In the rows, 128 means zero.
First come named moves, each a turn or a mirror, each shown by rows before and after it. For each pair of rows after them, which moves, in which order, take the first row to the second? The first pair is done for you.
move q410:
[167 134  96 129 180 127 115 107 115 116 105 108 132 132 114 116] |-> [152 103 119 142 143 141 112 103 119 135 108  87 140 127  83 151]
[135 129 118 121  88 136 111 164 126 131 175 112 117  78 141 150] |-> [143 154 100 116 113 123 113 166 122 122 171 126 112  81 164 125]
[113 136 142 151 126 118 121 114 105  98 100 101 147 185 120 133] |-> [114 138 139 149 128 117 121 115 102  98  99 102 143 187 122 127]
[134 183 106  93 127  76 140 152 121 116 164 184 111 113 211  92] |-> [105  96 166 122  35 120 138 147 145 156 182 134 130  97 125 192]
move q853:
[160 133 110 108 145  97 102 131 116 115 152  81 135 100 102 126] |-> [ 88 161 141 110 144  97 119 124 117  92 123 117 128 152 168 111]
[102 150 133  87 134 102 184 169 151 130 189 170  84  92 173  79] |-> [146 134 117  86 137  99 171 171 152 141 206 150  86  62 134  87]
[106 135 122 164 110 112 153 134 135 110 111 145 130 186 169  88] |-> [191 103  87 161 115 108 133 140 136 136 143 103 135 127  94 104]
move q489:
[104 123 128 129 135 131 126 128 129 105 107 127 146 159 131 119] |-> [110 143 128 109 113 113 134 145 132 117 143 144 125 140 148 124]
[ 79 113 163 173 135 160 121  94 116 113  73 116 151 170 122 127] |-> [ 74 170 162 133 112 114 141 128 122 121 129 162 107 147 194 113]
[121 109 107 114 131 126 104 101 115  94 139 108 115 121 136 121] |-> [120 116 107 111 132 120 108 106 115  97 143 114 108 119 144 117]
[147  87 135 147 139 146 106 127 120 158 114  94 159 117  71 161] |-> [107 144 126 140 188 135 118 119 109 119  73 139 153 168 149 104]
Then:
Each pair is two moves apart.
[ 59 113 193 120  55 131 145 141 144 142 160 118 110 125 145 202] |-> [100  63 170 151  93 162 120 114 135 141 123  69 147 124  68 203] : q489 then q853
[ 96 152 138 117  55 131 155 161 140 115 132 176 147 119 162 178] |-> [136 182  89 115 138 118 144 148 120  86  98 184 155 131 178 111] : q489 then q410
[152 104 157 142 119 169 147 116 147 145 178  64 138  97  99 184] |-> [ 88 172 165 134 161 150 169 112 136 100 143 124 123 157 208 127] : q853 then q410
[117 158 107 136 174 115 127 117 119  88 101 158 130 162 182  84] |-> [183  85 103 146 129 131 108 121 128 135 140  94 144  95  70 149] : q853 then q410
[140 113 116 141 135 134 114 120 130 118 110 110 146 130 101 127] |-> [112 152 130 119 121 113 132 134 134 115 136 146 117 133 157 121] : q853 then q489
[111 112 142 150 139 150 139 111 121 123 110 115 139 156 116 117] |-> [165 125 116 123 131 122 135 133 126 145 159 114 118 107 109 118] : q489 then q853
[129 123 119 126 150 115 121 127 104 128 113 136 135 130 138 127] |-> [114 123 128 129 138 119 124 124 108 128 111 139 135 136 143 134] : q410 then q489
[108 139 132 146 139 143 124 125 116 112  96 134 148 155 146 116] |-> [141 152 105 137 156 127 122 133 114 114 108 133 143 137 144  97] : q853 then q489
[171 147 105 136 174 106 120 117 136 130 141 128 126 102 136 103] |-> [158 143 124 128 130 102 129 130 148 150 177 130 114  80 137 134] : q853 then q489
[ 95 101 132 135 131 145 126 131 131 127  98  93 134 150 124 132] |-> [104 119 136 106 100 123 135 152 139 145 147 111 106 118 147 143] : q489 then q489
[184 140  87 119 165 136 109 121 132 118 124 134 135 126 100  84] |-> [162 101 124 128  98 153 113 128 146 146 148 114 135 107  65 143] : q489 then q410
[114 138 150 133  75 104 127 110 129 169 148 148 107 128 133 141] |-> [138 160 122 122 106  87 126 114 123 162 146 161 101 128 151 108] : q853 then q410
[ 58 131 148 142  99 139 145 124 113 108 129 147 104 163 155 133] |-> [170 143  74 123 158 111 121 131 100 117 153 131  99 107 119  95] : q853 then q410
[147 115 116 103 126 107 134 128 129 124 158 131 116 101 116 115] |-> [ 99 113 136 124 144 126 138 110 125  99 110 134 132 150 132 105] : q489 then q853
[121  91 132 148 132 142 108 119 150 144 124 115 143 141  98 136] |-> [143 141 111 116 144 106 116 140 146 143 154 148 115 124 146 105] : q410 then q489
[231  82  64 120 122 102  69 154  91 136  87  84 112  90 102  99] |-> [138 123 131  85  28  76 109 191 109 154 150 146  66  96 194 131] : q853 then q489
[ 77 148 128 127 134 140 140 135 127 115 126 149 133 155 161 123] |-> [107 159 118 110 121 121 142 150 129 131 166 152 115 121 161 128] : q489 then q410
[ 82 118 185 148  83 141 138 130 135 140 123 105 141 169 155 144] |-> [204 120 107 127 133 116 115 138 123 151 155  76 138 104 108 113] : q410 then q853
[154  96 134 146 155 136  79 139 125 159 139 118 123 123  76 150] |-> [ 89 139 167 131 121 119 105 154 131 153 154 167  97 145 155 147] : q853 then q489
[162 154 145 108 113 118 141 164 156 136 161 147  94  84 160 116] |-> [125 144 172 114  91 130 149 160 161 135 153 149 102 100 166 133] : q410 then q853
[ 76 139 125 135 114 114 150 144 127 131 107 123 125 159 173 117] |-> [136 116  85 150 155 122 124 127 120 129  83  88 148 144 119 108] : q853 then q489
[129 130 108 123 121 106 154 170 131 152 140 139 117 112 135 124] |-> [116 115 106 147 156 129 144 147 125 130  94 129 141 141 121 111] : q489 then q489
[ 77 152 148 135 151 138 137 123 120  98  86 136 146 178 164 111] |-> [124  97 155 129  84 144 127 138 135 152 150  95 143 112  86 178] : q489 then q489
[148  99 168 111  53 103 152 134 125 157 182 128 133 104  94 181] |-> [ 91  82 194 144  68 133 154 110 122 134 124 125 161 161  96 178] : q853 then q489
[124 135 129 120 116 121 130 127 132 130 136 139 117 124 143 131] |-> [139 137 117 121 135 121 126 124 126 125 125 132 120 121 138 116] : q489 then q410
[ 54 160 120  95 111 110 112 147 159 150 183 192 113  94 184 119] |-> [119  73  88 147 155 161  67 108 148 154 128 105 173  83  50 138] : q853 then q489
[118  98 141 128 102 138 117 141 138 130 141 125 126 121 113 145] |-> [148 128 106 112 145 117 116 142 131 115 141 140 120 116 138 104] : q410 then q853
[ 74 148 170 119  91 110 150 146 141 134 144 154 104 144 182 138] |-> [130 179 114 110 153  92 139 141 126 119 130 160 100 134 191  87] : q489 then q410
[110  95 149 150 101 142 142 119 146 131 127 129 135 114 117 186] |-> [ 87 115 151 156 129 145 146 106 137 109  97 143 140 143 145 159] : q853 then q489
[125  92 148 128 140 129 141  94 140 114 105 137 121 142 143 119] |-> [157  93 127 120 153 123 137  99 137 118 113 130 122 125 132 112] : q853 then q410
[153 120 155 136 150 129 123  85 165 139 116  99 156  95  78 143] |-> [138 178 153 104 144  94 142 113 167 134 150 146 119  91 155 116] : q489 then q489
[ 70 148 169 127 121 143 159 125 109 101 130 175 115 177 195 124] |-> [103  68 174 155  98 181 138 111 117 127 126 112 146 148  89 181] : q489 then q489
[128 139 165 130 105 140 117 133 147 129 149 109 146 114 111 167] |-> [119 182 149 118 140 124 126 134 137 104 134 137 135 133 162 124] : q853 then q410
[137  85 129 119 101 133 126 122 161 142 137  93 138 164  89 140] |-> [107 104 131 125 124 134 131 111 156 120 104 107 141 197 123 117] : q489 then q410
[ 48 140 151 129 146 146 138 126 119 124 104 130 139 182 164 132] |-> [173 141  76 105 194 120 109 135 107 141 136 102 136 113 112 105] : q853 then q410
[157 152  96 153 126 135  91 169  92  86 134 148 131 141 151 125] |-> [135 155 112 152 107 136  99 175  96  88 143 159 123 144 167 135] : q489 then q853
[175 116  85 130 163 153 106 103  97 115  85 105 139 104  90 111] |-> [183 153  87  88 121 118 123 139 107 136 154 136  98  66 129 115] : q489 then q489
[ 86 144 139  97 122 119 151 149 114 108 132 158 113 165 179 120] |-> [161  92  95 118 163 141 123 126 104 113 105  95 148 143  87 117] : q853 then q489
[148  98  71 118 229 124  96  87 121  87 106 123 138 136  75  88] |-> [180 110  79  74 156  90 110 133 138 135 205 136  96  67  79 128] : q489 then q489
[123 114 126 137 109 127 126 133 145 124 129 125 118 130 116 141] |-> [110 119 130 138 116 129 127 128 143 114 114 131 118 142 129 137] : q853 then q489
[165 192  80  89 160  92 124 132 121 117 138 159 105 111 168 108] |-> [201 147  81  97 132 104 113 134 130 146 162 118 110  75 100 148] : q489 then q410
[ 44  95 205 176  86 145 134  99 118 110  99 142 138 145 165 166] |-> [ 61 153 179 149 112 109 145 113 109  98 118 182 111 144 227 120] : q489 then q410
[118  89 125 144 122 148 122 131 144 156 152 102 120 119  95 138] |-> [ 71 113 146 139 114 142 135 137 145 144 144 134 114 146 147 127] : q853 then q489
[156  81 102 137 109 149 134 127 135 167 140  73 125  91  45 187] |-> [142 107  76 156 197 154 126  96 115 114  59  84 148 152  78 118] : q489 then q853
[131 116 167 110  57  99 171 180 153 142 141 133 102 120 150 192] |-> [198 145 111  89 109  71 161 185 141 133 152 138  93  93 156 148] : q410 then q853
[137 112 141 120 105 126 138 110 124 134 143 105 121  90 130 165] |-> [161 119 118 117 130 118 136 105 119 126 138 102 124  81 126 149] : q410 then q489
[119 111 102 146 118 154 152 104 124 143 142 113 168 138  80 149] |-> [150 130  76 138 148 141 149 104 117 136 142 113 167 132  85 123] : q489 then q853
[105 113 141 159 152 146 120 123 114 103  95 136 141 169  96 151] |-> [126 132 148 122  97 115 131 157 128 140 173 152 105 120 109 179] : q489 then q489
[115 164 159 119 124  88 112 147 155 143 101 158 173 140 113 102] |-> [129 143 158 124 107  97 110 150 156 157 113 137 178 125  80 123] : q410 then q853
[140 137  97 161 154 183  69  72 134 158 107 104 122 130  96  85] |-> [158 174  81 135 153 151  78  91 133 161 142 130  97 108 133  66] : q489 then q853
[199 102  94 127 147 124 110 117 138 129 135  99 135 100  86 126] |-> [ 72 102 171 149  98 150 135 111 145 116 101 129 135 168 137 150] : q853 then q410
[ 85 107 122 147 152 146 137 105 144 113  75 126 152 182 108 108] |-> [148 110  83 136 178 131 125 110 140 118  90 111 147 152  88  92] : q853 then q410
[105 147 144 110  87  95 125 121 140 116 157 145 131 132 148 163] |-> [129 110 129 138 121 122 104  95 131 106 112 108 165 141  87 162] : q853 then q489
[ 94 113 168 141 100 147 127 117 136 139 116 124 123 132 121 151] |-> [ 88 134 166 128  99 132 133 125 137 136 127 143 113 132 151 139] : q489 then q489
[117  80 152 142 133 137 142 120 104 153 156 102  97 122  69 225] |-> [ 50 117 176 140 142 135 160 116 105 127 130 144  92 173 139 202] : q853 then q489
[190 126  90 119 166 101 119 132 118 121 141 120 123 112 123 106] |-> [190 126  91 121 171 103 119 128 116 117 129 121 128 116 123 103] : q489 then q489
[153 147 119 110 127 107 141 137 119 133 162 106 119 111 140 116] |-> [ 98 141 145 131 128 130 147 118 118 111 118 112 136 161 154 113] : q489 then q853
[138 162 114 112 161 106 137 156 132 114 133 131 100 140 136 113] |-> [135 115 139 125 118 126 135 156 141 137 144 102 111 125  85 162] : q853 then q410
[157 144 102 109 179 114 125 120 100 120 101 133 113 121 143  98] |-> [104 122 139 132 158 141 130 105 104 112  69 127 131 158 140 116] : q410 then q489
[146 111 159  92  49 118 147 113  96 193 135 114 104 110 123 198] |-> [191 175 100  66 125  82 144 119  80 168 129 146  89 109 174 121] : q410 then q853
[144 129 142 101  86 101 139 132 119 132 127 156 133 134 116 152] |-> [154 138 123 106 130 102 132 119 111 112  94 155 145 151 122 123] : q489 then q410
[114 193 113 131 136 120 188 162 125  84 171 160 126 131 162 126] |-> [162 184  87 125 145 115 178 164 121  96 188 145 129 100 130 127] : q489 then q410
[158 128 111 116 137 122 130 132 137 135 146 119 132 117 127 129] |-> [110 141 138 123 130 126 146 129 140 122 131 138 130 146 156 128] : q410 then q853
[151 132 102 137 128  93 122 154 137 145 143 126  97 107 127 117] |-> [137 103 109 167 143 122 113 132 136 135  99 101 124 134  99 123] : q410 then q489
[141  64 168 141 131 143 152 110  99 147 125 126 157 122   8 136] |-> [153 146 122 113 213 105 158 112  80 105 104 178 140 148  95  47] : q410 then q853
